runs of hidden systems
K477, run 1 (8 x 20)
[[-20 -39  23  32  -2  28 -15  23  16  14  17 -15  22  11 -12  30 -14  13
  -12 -13]
 [ -3  34   4 -34   5  -5  33 -13   9  -5   0   2  -5 -33 -31  -7 -22   0
   24 -31]
 [  8 -38  -8  -4  16  25  19  36   9 -38  -4  22 -12  17  21  16  -4  14
  -14  16]
 [-12   1  24   6   6  11  -6   4  21  28  21 -28  39 -29 -21  30 -15  10
   17 -14]
 [  8  10 -12 -31  -4  11  17  18   7 -42 -15  30 -32 -16 -15 -11 -16  -2
   20 -25]
 [-25 -44  12  -4  16  19   6  22  12  -1   8   3  29  21   5  34  -7  30
  -14  15]
 [ 10  35  12 -16   3  11   8  -1  38   9   9  -7  12 -43 -15   1 -16   2
   39 -21]
 [ -5 -34   0 -11  -1  28   3  32  11 -47 -13  32 -26  21  -3   4 -16   5
   -7 -12]]
K339, run 2 (8 x 20)
[[ 29 -15  24  48  22   5   8 -15 -16 -17   6 -19 -21  13   6  -1 -19 -41
  -40  -1]
 [-17  -1 -10  -1   5   5  32  22 -12   9  18 -17  18 -41 -37  28 -18  15
   13 -43]
 [ 29  10 -29 -14  14  -4   2  13 -16 -48 -20  34 -25 -20  28 -12   2 -21
   13  -1]
 [-30 -42  26   9  12   4 -35   2 -23 -15  -4   3  23  15  -9  30 -22 -12
  -18 -13]
 [-13  31  -4 -39 -29  -7 -18  -1   9  -2 -11   9  -5 -23 -32 -10   0  10
   41 -20]
 [ -3 -23   1 -12  -5   5  -2   0   4 -27 -19  29 -28  51  16 -18   7   3
  -24  24]
 [-34  -5  22  -4   0  13 -14  -8  34  39  11   0  43   6  -2  10  -7  20
   10 -10]
 [ 27  43   4 -15  -7 -10  15 -30  21   1  -6   0 -30   3   1 -39   7 -13
    6  14]]
K103, run 3 (8 x 20)
[[ -3   7 -33  11  -1 -25  21  -6 -31  30   8 -14   8  -3   9  -4  26  12
   -9   9]
 [ 14   4  -8  -4  18 -23 -16 -14 -23  -6  -7   1  12  -3  33   2  17 -12
   -4  38]
 [ 13   7  12 -13 -12 -21 -26  -9 -19 -12  -4 -26  -8  -3 -21  10  11   0
    2  36]
 [  2  12 -18 -19 -20 -21  18  -3 -15   7  -1 -14 -17   8 -16  -8  24  23
   -2  27]
 [ 11  -3  -7  -6   8 -12  18 -10  -3   1  -1  -2  -7  25  23  -8  20   9
  -21  44]
 [ 28  11  20  -4  10 -13   6 -20  -1 -10   2 -24 -14   3  -1  -1   3 -10
  -12  41]
 [ 28  11  -7  -1  -8 -13  24   0 -19 -14   2 -23 -34  -3 -19  -5   9   0
  -10  20]
 [ 21  -4 -20  17   4 -11  30   7 -19   5  10 -21 -12   2   8   4  20   8
  -20  28]]
K477, run 4 (8 x 20)
[[-17  -1  24  -4 -11   8 -28  -7  16   7  -1   0  10   6 -16   1 -11  -2
    8 -11]
 [ -4   9   3 -26  -7   2  19  -6  17  -7  -6  10 -16  12 -11 -15  -2  12
    2   4]
 [  2 -12   6  14   7  18  15   7  24   9   9   2   2  16  13   0  -2   7
  -11   3]
 [  6   9  17   9   6   7   9  -9  10   2   7 -11  -2 -11 -14   0 -19 -13
    0 -19]
 [  6 -11  -1  -6   5   3  23  10  -9 -22  -1  -2 -19   2 -13   6  -8   2
  -11   0]
 [ -2  -8  -6   8   9   4  17  13  -3   8  13 -12  13 -12  -2  19  -1  12
   -1  -2]
 [  4   6  -7  -3   7   3   0   9  -4 -13  -2   7   3 -24  -1   5  -9  -8
   14 -18]
 [ -9 -18   2 -14   4   3  -9  13  -6 -18  -5   6   7   1  -3  18  -5   8
    2   7]]
K614, run 5 (8 x 20)
[[  0 -20  -8 -16   3  22 -22  29  27 -22 -11  35   7   9  32   8   6  13
   16  14]
 [  8   4  33  35 -12   9 -26 -14  14  22  13 -31   0   6 -17   0  -8 -16
   -6  -5]
 [-15  17  -2 -39  10 -23  13 -15 -23 -12  -8   3   9 -24 -22   6 -10   1
   13  -9]
 [ -3 -25  -3   4  13  24  16  27  24   1   9  10  14   8  20  17   0  22
   -3   9]
 [ 29  25  11  25   2   0  -2 -16   9  10   8 -19 -10 -16   2 -14  -4 -25
    3  -4]
 [ -9 -14  -9 -14  12 -15   6   5 -40 -26  -8   5   0  -6  -9  16  -7  -3
   -8  -3]
 [  3  -5  -7   8  -3   6  22   5  18  22  11  -7   0  19  11  -5  16  23
  -12  20]
 [ 17  21 -13   7  -7  -8 -23  -4  -8  -5  -8   6  -9 -18  11 -14   8 -21
   16  -7]]
K614, run 6 (8 x 20)
[[ 14 -22  -1  23   7  12  21  11   8   1   9  -6 -10  27  20   2   9   9
  -29  26]
 [ 25  28 -15   8 -18 -19 -10 -10 -19   2  -4 -14 -24 -13  -5 -18  18 -14
    7   6]
 [-29 -26 -21  -3  -4 -10 -11  11 -34  -5  -9  18   8  16   5   7   8   9
  -10  -6]
 [ -2  12   8   1 -12   2  -5 -19  31  27   1   2   0  27  13 -24  14   8
   -3  18]
 [  0   8   5 -15 -10  -4 -44   2  -6 -20 -14  10  -1 -15  -8   2  -3 -13
   23  -5]
 [-30 -22  19   1   1   8   0   0   7  17   9  -8  22  16 -15  17 -10  16
  -10  -6]
 [ 11  31   6 -17   8   1  11 -13  28   7   3   0   6 -22   3  -9  -4  -2
   23   2]
 [  3 -23   4   9  16  12  -9  21 -10 -26   1   4   7 -14   3  26 -16  -9
    1 -10]]
K752, run 7 (8 x 20)
[[  9   1  -5 -19  20 -19  11  -5 -33 -31  -9   0  -5 -13   0  10  -5 -10
   -5  14]
 [  7  -9 -16   4 -20   2 -24  30  -8  -8  -1  -6  -4 -10  -4  13  16  13
   15  10]
 [-20  13  -9   2  -8 -11 -13 -11 -10  26   1   3  19  -8  -2  -6   5  -2
   12 -22]
 [-12  -4  -3 -17   7 -15  -4 -16 -15  -7 -12  16   3  21  12  -7   5  -1
  -11  15]
 [  5  -2  12  -5  -9   7 -21   4  22   3   0  -4   4  10   7   3  10  11
    7  26]
 [ -1  16   7   6 -13   2   2 -14  16  19   3  -5  -9   8  -9 -20   1  -1
    1 -10]
 [ -2 -10   5   6  10   2  24  -8   0   3   4  -2  -4  19   3  -2  -4   2
  -22   4]
 [ 22   4   5   6  12   8   9   5  15  -5   7  -8  -1 -11  10   5  -1  -1
    3  14]]
K257, run 8 (8 x 20)
[[-16 -15  14   0   9  -3 -14 -17 -11 -10 -10  15   3  23   6  -5 -10 -16
  -18  -5]
 [  5   8  18 -24  -2   8 -14  -1  28 -11  -5   4   1  -2  -3   2  -4   7
   17  17]
 [  8   4  -7  10 -18  11   9   7  11  -3  -1   7 -29  11  -8 -20   0  -3
   -3 -16]
 [-14 -11  14   0  16   9  16 -10  14   8   4   9  13  17   8   0 -12   2
  -13  -6]
 [ 16   4   0 -11  14   9   5  10  11 -26  -5  12  -5 -16   8   4 -10  -6
   12   2]
 [ -2 -16   8  13  -9  13   3  15   0  -8   4  -6 -14   6 -21   8 -11   0
   -8 -18]
 [-16   7   4 -10   9   5  12  -4  12  11   5   7  19 -11  -4   2 -13   3
   10 -21]
 [ -2  -7 -11  -4   2   2  -7  10 -13 -24 -11  21  -8  -5   6  -1  -7 -10
    5 -16]]
K752, run 9 (8 x 20)
[[ -5  16  28  -7   6  10 -23 -12  19  -6  -2   6  12 -25 -15   2 -30 -24
   23 -35]
 [-21 -15   0 -30  -7   1  19   6 -13 -33 -14  20 -25  16 -32  -2 -17   7
   -8 -19]
 [-15 -22  -6  -9   8  28   3  33  28  -5   4  23  21  -4  13  20  -7  23
   15 -10]
 [ -4  13  10  -7   6  12 -15  -9  16 -15 -11  30   0 -12   6 -15 -24 -26
   19 -38]
 [-22 -27  21 -20   0  10  -5   8  -4 -32 -10  13  -9  18 -27  14 -24   3
   -9 -13]
 [-12  -1  -1 -28   2  21  12  22  34  -8   1  20  10 -13  -5   9 -12  23
   25 -14]
 [-12  -8  -1   3   0  20  -6   6  11 -18 -11  38 -10   7   6 -16 -21 -17
    3 -44]
 [-22 -24  28 -21  17  15  -5   5  10 -25  -4  12  15   2 -15  24 -31   1
    0 -13]]
K103, run 10 (8 x 20)
[[-52   4  -7 -26  -7   6  14   1  11  24   2  21  27  -9 -26   1 -15  24
   21 -53]
 [-24 -16  -7 -10   6  29 -20  16  36  -8 -13  59  15  16  38 -12  -7   3
   16 -25]
 [-29 -18  51   1   1  28 -33  -6  39   2   2   8  21  14 -17  10 -34  -7
    3 -28]
 [-24  14   5 -23 -10  22  14   4  33  -2  -4  29  -5 -11 -26 -16 -29   4
   25 -59]
 [-28 -36  -2  13   2  41   1  31  27  -9  -2  43   5  20  13   1 -21   6
   -3 -46]
 [-19  -2  32  16  15  35  -8  -1  48  20  13  11  34 -11   2   7 -34  -9
   14 -45]
 [-21   3   2   4  -5  24 -17   7  15 -12 -10  39  -3 -13  -7 -15 -32 -23
   22 -73]
 [-41 -36   3   8   2  33 -11  32  13   0   4  25  28  -3  -8  25 -27  11
   10 -56]]
K257, run 11 (8 x 20)
[[  9  -7  -4   9 -19  28  29  20  26 -14   0  12 -46  22 -13 -21  -7   7
   -9 -20]
 [-14 -14  17   9  29  27  34  -3  33   9  12  16  19  11  15   3 -26   0
  -14 -23]
 [ 18  -2   4 -12  28  15  15  16   6 -45  -6  18  -8 -28   5  11 -27 -17
   11 -16]
 [-15 -28  14   8 -11  23  -2  28   1 -18   5  -4  -9  -1 -37  21 -25   5
   -3 -33]
 [-27  11   2 -12   5  12   3  -1  17  10   1  20  24 -22  -9   0 -21   1
   25 -48]
 [-17 -14  -7  -9   1   5 -23   5 -19 -33 -21  39  -8   2   3  -6 -17 -21
    5 -37]
 [-23 -13  36 -11 -10  19 -42  -2  28  -7  -6  11  10  15 -15   5 -19  -3
   10 -12]
 [ -2  25   7 -20 -15  12  -6 -10  30 -10 -13  28 -22   1  -9 -32 -13 -10
   22 -31]]
K339, run 12 (8 x 20)
[[  6  24 -12 -13 -13 -16 -22   3  -9   9   0 -15  12 -35  -9   8  15   7
   31   8]
 [ 16 -15 -11  16 -17  -6 -18   9 -23 -16  -8  -3 -29  23   5  -7  18  -6
  -18  23]
 [-28 -13 -13  10 -13  -2 -14  13  -9  34  10  -8  30   1  -4  16  13  22
    4  -7]
 [ 18  28 -20 -10 -11 -23 -13 -13 -10   6  -9  -1  -9  -7  16 -20  28  -3
   13  25]
 [ -2 -28   7  23  -5  -4 -10   5 -15   9   8 -24   4  26  -1  16  13   9
  -27  30]
 [  3  20 -22  12 -20  -4  -7  11   4  34  12 -16  10 -24  -3  -1  21  15
   23  -6]
 [ 19  -1 -22  16   1 -19   4  -6 -31  -2  -4  -3 -17  13  23 -13  24  -9
  -20  27]
 [-10 -17  -2  18   0  -5 -14  13 -17  24  16 -29  32 -11  -4  33  10  15
   -2  12]]

runs to name
run 13 (2 x 20)
[[ -4 -34   7  22  20  -4  22   1 -18   9  14 -22  14  23   8  24   4  10
  -40  29]
 [ 19  30 -13  11  -5   0  -8  13  11  24  16 -21  17 -50  -2   9   9   3
   36  -9]]
  K339
run 14 (2 x 20)
[[ 11  -5 -11 -34 -16   8 -43  33   3 -51 -24  29 -18 -13   1   6   4   2
   33  10]
 [-44 -12   6   0 -33  13 -39  12   9  18  -2  12  16   5 -29   4  -8  12
   18 -44]]
  K752
run 15 (2 x 20)
[[-12  -2   0  -3 -23  16 -16  14  30  17   2   6   5  10  -2  -3   9  22
   14  -1]
 [  7  15  -4  15   5   1   2 -16   5   5  -4  16  -8   3  18 -26  -5 -24
   -2 -20]]
  K257
run 16 (2 x 20)
[[ 26  -6   4  11  13 -24  -7  -7 -35  -9   4 -34   1  -2   8  20  16  -8
  -20  51]
 [ 29  29 -12  -8 -11 -32   3 -12 -25   5   3 -36 -15 -20 -13  -2  26   3
    6  39]]
  K103
run 17 (2 x 20)
[[ 22   8 -19  17 -10   1  18   8   7  14   8 -11 -16   5  12 -12  22  10
   -5  17]
 [ 10  -2   4  20  14 -14   7 -21 -21   6   3 -13  -1  10  13  -3   3 -17
  -24  13]]
  K103
run 18 (2 x 20)
[[ 15  -3  47 -23  41   9  22 -22  22 -41  -5   6  -5   3   0   7 -38 -22
  -14  14]
 [ -2  -4  35   4   4  38  13  13  41 -16   9   0  -9 -13 -34  10 -44  -6
    9 -45]]
  K339
run 19 (2 x 20)
[[  7  -4  27  24  18  10   9 -24  20   9   5  -1  -1  25  16 -12 -12 -20
  -26   1]
 [ -2  16  12  -4  11   4  39  -9  14  17  16 -20   9 -20 -24   5 -17   5
    3 -18]]
  K339
run 20 (2 x 20)
[[ 25  -1  14  12   5  32   2  14  59   7  10   2   0  10  30  -3   4  10
    6  25]
 [ 17  17  25  28  -2  12   9 -19  17   5   9 -15 -22  -2 -18 -19 -22 -29
   -8 -30]]
  K752
run 21 (2 x 20)
[[ -9 -34 -17  -3   1  -5  15  22 -22  -5   3  -6   1  23   3  20  18  30
  -22  33]
 [  2  27 -12  14   3  -3  -5  -4   8  35  12  -8  28 -35  11   0   6  -3
   26 -18]]
  K477
run 22 (2 x 20)
[[ 18  15 -29  -6  -1   6  36  16   7 -10   0  12 -22 -13   5 -13   6   8
   10  -8]
 [ -1 -25  -1  37   8  11 -16  15 -15  -3   5   1   8   0  11  14  -8 -16
  -12 -20]]
  K752
run 23 (2 x 20)
[[  7  -6 -26   1  19   6  32  35 -10  -3  15  -9  20 -45   0  34  -2  17
   15 -11]
 [ -4 -14 -12  -7  15  11 -18  31 -10 -29  -5  20  19 -37   6  29 -15  -5
   25 -25]]
  K477
run 24 (2 x 20)
[[-17 -11  10 -17 -13 -11 -38  16 -13   6   5 -28  32 -20 -28  43   6  24
   21  21]
 [-18  13   1   2  22  -2   7 -13  19  47  17  -5  57 -22  21  12   1  11
   15  -6]]
  K614
run 25 (2 x 20)
[[ 27  29  -7 -15  13  24  49   7  54  -2   7  16 -13 -18  15 -19  -7   9
   20  -5]
 [  7 -37  -7  32  17  21  37  23 -15 -29   3  11 -26  17   4   5 -20 -12
  -36 -26]]
  K257
run 26 (2 x 20)
[[ 24   3  15  18   9   9  21   7   2  -9  15 -29 -11 -24 -24  15 -19 -11
   -3 -11]
 [ 15   7 -32  30  -6   2  18  18 -16   7   8  -3 -13 -19   4  -8   8  -6
    3 -27]]
  K103
